One turn or mirror swaps these rows in pairs. Which row does each one swap with?
The rows were stretched afterwards, more along some directions than others.
Peto: -2.168 -2.366 2.820 1.658 -2.843 0.746 0.123 0.830 -0.478 -1.682 -1.413 -2.333 -1.191 1.692 0.183 -0.541
migip: -1.900 -2.505 3.358 1.645 -2.517 1.024 -0.178 0.985 0.190 -1.340 -0.607 -2.775 -0.862 1.385 -0.256 -0.150
zis: 0.121 0.737 -3.044 -1.447 0.801 1.044 1.507 -0.712 -1.834 -0.973 -0.216 0.776 1.501 0.686 0.144 0.377
Lol: 0.209 -2.934 0.389 -0.946 -2.170 -1.740 1.193 0.763 0.655 -0.135 2.199 -1.527 -0.389 -1.193 -0.714 3.584
bulok: -0.794 0.154 2.009 -0.274 -1.558 -0.137 -0.646 0.085 0.719 0.977 -2.383 -3.456 -1.138 1.213 -0.327 -3.852
gemu: 0.953 -2.498 0.792 -0.763 -1.873 -1.476 1.747 0.436 0.840 -0.302 0.095 -0.984 -1.143 -1.487 1.177 1.958
buga: -0.183 1.024 -3.826 -1.652 1.779 1.554 0.413 -0.976 -2.158 -0.107 -0.067 0.895 0.570 1.132 -0.040 -0.462
buda: 0.375 -0.336 -2.137 -1.603 0.388 1.204 0.517 0.016 -2.689 -0.440 -0.297 0.606 0.871 1.195 0.271 -0.631
tolo: 0.926 -2.026 0.550 -1.037 -1.406 -1.478 1.286 0.798 0.447 0.577 0.501 -1.236 -0.819 -0.961 0.184 3.442
kanup: -0.528 -0.055 2.504 -0.504 -2.038 0.229 -0.292 -0.066 0.407 0.977 -2.663 -3.640 -1.061 1.631 -1.228 -3.300
nes: 0.235 0.527 -3.308 -1.373 1.413 1.580 0.975 -1.056 -1.912 -0.413 -0.325 1.051 1.176 1.433 0.443 -0.139
fir: -0.391 0.376 2.652 -0.593 -1.569 0.776 -0.312 -0.011 0.543 1.211 -2.325 -3.149 -0.537 1.463 -1.602 -3.123
bizip: -1.774 -2.815 3.190 1.511 -2.936 1.266 0.499 0.547 -0.293 -1.500 -1.489 -2.098 -1.179 1.471 -0.065 -0.785
Gepu: 0.878 -2.997 1.097 -0.500 -1.987 -0.939 0.770 0.808 0.352 0.442 0.800 -1.919 -1.158 -1.092 0.593 2.261
Tasip: 0.966 -1.909 0.751 -0.648 -0.587 -1.743 1.099 0.925 0.677 0.147 0.656 -0.362 -1.209 -1.518 0.423 2.508
gupal: -0.193 -0.084 2.331 -0.544 -1.621 0.081 -0.231 0.053 0.534 1.037 -3.012 -3.671 -0.960 1.664 -1.023 -3.316
gosa: 0.757 -1.587 0.954 -0.782 -1.553 -1.421 2.155 0.955 0.425 -0.152 0.672 -1.022 -0.423 -1.494 0.108 3.652
refu: -2.045 -2.392 3.230 1.733 -2.419 1.288 -0.070 0.686 -0.126 -1.315 -0.959 -2.745 -1.066 1.467 -0.115 -0.964
Mumuz: 0.042 0.429 -3.825 -1.249 1.369 0.446 0.400 -0.712 -1.845 -0.879 -0.115 1.275 0.247 0.894 0.870 -0.676
dolif: -0.353 0.159 3.381 -0.304 -1.316 0.154 -0.079 0.069 0.976 1.034 -2.626 -3.161 -0.927 1.066 -0.902 -3.359
kisu: 0.824 0.293 -3.230 -1.535 0.984 0.447 1.160 -0.862 -1.497 -0.370 -0.324 0.559 1.349 1.438 0.695 -0.092
zavu: -0.118 0.138 -3.859 -1.894 0.387 0.367 0.641 -1.112 -1.369 -0.432 1.163 -0.117 1.163 1.030 -0.553 -0.435
nem: -0.361 0.206 2.187 -0.743 -1.962 0.296 -0.253 -0.135 0.499 1.057 -2.475 -3.556 -0.987 1.844 -1.475 -3.049
Zalob: 0.517 -2.006 1.431 0.092 -1.431 -1.865 1.286 1.018 0.720 0.107 0.654 -0.797 -0.359 -1.766 0.449 2.872
givol: 0.206 0.036 -3.275 -1.332 0.718 0.741 0.697 -1.074 -1.290 -1.011 -0.688 0.525 0.853 0.554 1.515 -1.646
giru: -0.139 0.096 -2.299 -0.853 0.823 1.333 1.719 -0.694 -2.116 -1.270 -0.684 1.294 0.795 0.933 1.213 -0.657
Gizur: 0.296 -2.106 0.182 -0.979 -1.221 -0.965 0.974 0.885 -0.129 0.277 0.711 -0.895 -1.180 -0.948 -0.175 3.649
Dad: 0.861 -2.466 0.701 -0.019 -2.130 -1.552 1.852 1.179 0.283 0.228 0.523 -1.188 -0.472 -0.995 -0.111 2.928
por: 0.273 0.700 -3.301 -0.621 0.902 1.000 1.219 -0.596 -1.752 -0.204 -0.174 0.493 1.126 1.090 0.222 -1.310
Val: 0.638 0.159 -3.467 -1.759 0.548 1.712 0.416 -1.382 -2.131 -0.019 -0.594 0.084 0.819 1.519 0.296 -1.885
Redoz: 0.900 -2.201 1.635 -0.942 -2.027 -1.962 1.774 1.156 0.469 0.261 -0.262 -1.161 -0.897 -1.592 0.770 2.476
Maziz: -2.123 -2.196 2.775 1.590 -3.268 0.937 -0.112 0.914 -0.302 -1.232 -0.899 -2.651 -1.313 1.630 -0.172 -0.155
bef: -1.859 -2.404 3.191 1.928 -2.119 1.382 0.184 0.834 -0.301 -1.413 -1.246 -2.582 -1.179 1.701 0.125 -0.802
vazef: 1.472 -2.546 1.323 -0.676 -1.156 -1.604 1.966 0.891 0.801 0.197 0.753 -0.920 -0.110 -0.968 0.421 3.674
Duzip: 0.110 1.205 -3.244 -0.782 0.893 0.871 1.378 -1.331 -2.186 -0.442 -0.616 1.344 0.833 1.196 0.501 -1.115
lof: -0.135 0.934 2.840 -0.443 -0.665 0.339 0.028 0.128 0.631 0.851 -3.099 -2.512 -0.902 1.454 -1.051 -3.141
risi: 1.231 -2.509 2.302 -0.855 -1.823 -1.042 1.663 1.436 -0.275 0.584 0.567 -1.150 -1.472 -0.866 0.117 2.735
mel: -1.904 -2.137 3.292 1.838 -2.272 0.561 0.015 1.315 -0.251 -1.780 -1.383 -2.108 -1.451 1.223 0.336 0.149

zavu swaps with -> Lol
kanup swaps with -> refu
zis swaps with -> gosa
bulok swaps with -> bizip
giru swaps with -> Redoz

